The rows below fall into families. The same turns and mirrors carry the whole set onto itself and the rows of a family onto each other. For each named row, which other rows are in its family? Write them in the order they are listed.
These 40 rows form 5 families of 8 rows each.
zod: [ 4 -6  5  0 -1  8 -9  6]
Vam: [  1  -6   0   3 -12   5  -2  -8]
mifav: [ 23 -13   0   6   4 -10   0  10]
damar: [  9  -8 -14   4 -10  -3  -4  13]
dela: [ 15 -13   5   0 -18   1   5   9]
bif: [ 10 -12   6   2  -1   9 -10   8]
Dimo: [  8  -5  -7   5   5  -9 -10  -6]
zulik: [ 13  -7  -8   4 -10 -17   5  -5]
fel: [  0  -6  -2  -1 -16   1  -4  -6]
nuben: [ 14 -11  -9   3  10  -8  -5  -3]
kipel: [ 12 -12  14   3  -1  -8   0  -6]
pogit: [ 17  -4  -1  10 -13 -16   1  -4]
Daf: [ 9 -9  4  1  3  7 -8  9]
Vebes: [ 16 -14   0   4 -12 -14  -2 -11]
Vap: [  6 -13  -1  -4   1   8  -6   6]
Dof: [  9  -7   7   3 -21   0   0   5]
voku: [ 16 -14  11  -1 -15  -1   4   4]
Kunul: [  7  -4 -13   6   3  -8  -8  -2]
pefi: [ 18 -12  -7   5 -10 -17   4  -3]
zego: [ 22 -12  -2   3   0 -13  -3  11]
Posu: [ 16  -2 -15  -2 -13  -5  -1   4]
Gami: [ -4  -8  -2   7 -10  -2  -1  -6]
kol: [ 6 -5 -2  2  0  5 -2 13]
nav: [  8  -8  14  -2  -1 -10  -5  -4]
tisu: [ 10 -10  -9   7   2  -9 -16  -3]
kipu: [  6  -4  -5   9  -7   5  -5 -11]
Boriv: [ 12  -8   6  -2 -13   1  11   5]
vego: [  3  -5  -3   3 -14   0   1 -10]
vibib: [  9  -1  -6   6   4  -6 -11  -4]
bug: [ 11  -7 -16   2 -11   0  -5   8]
luzi: [ 14 -10 -16   8 -11   2   0   6]
rufuz: [ 26 -10   0  -2  -1  -7  -4   8]
ziz: [11 -9 11  6  2 -8 -3 -9]
sofe: [ 11 -10 -12  -1 -14   1  -2  11]
kos: [ 20 -14   1   3   3  -8  -5  14]
nera: [ 14 -11  12   1  -1  -6  -1 -11]
Bofos: [  7 -16  13   7   1  -3  -4  -1]
lozin: [ 14 -10  -6   6 -15 -15   3  -7]
vige: [ 14 -18   4  -1 -16  -3   7   7]
lagon: [ 17 -15   2  -3  -4 -13   0  13]

Same family as lagon: nuben, Vebes, Dof, Posu, kol, kipu, Bofos
Same family as vego: zod, voku, Kunul, pefi, ziz, sofe, kos
Same family as nera: mifav, damar, bif, zulik, fel, vibib, vige
Same family as luzi: pogit, Vap, Gami, nav, tisu, Boriv, rufuz

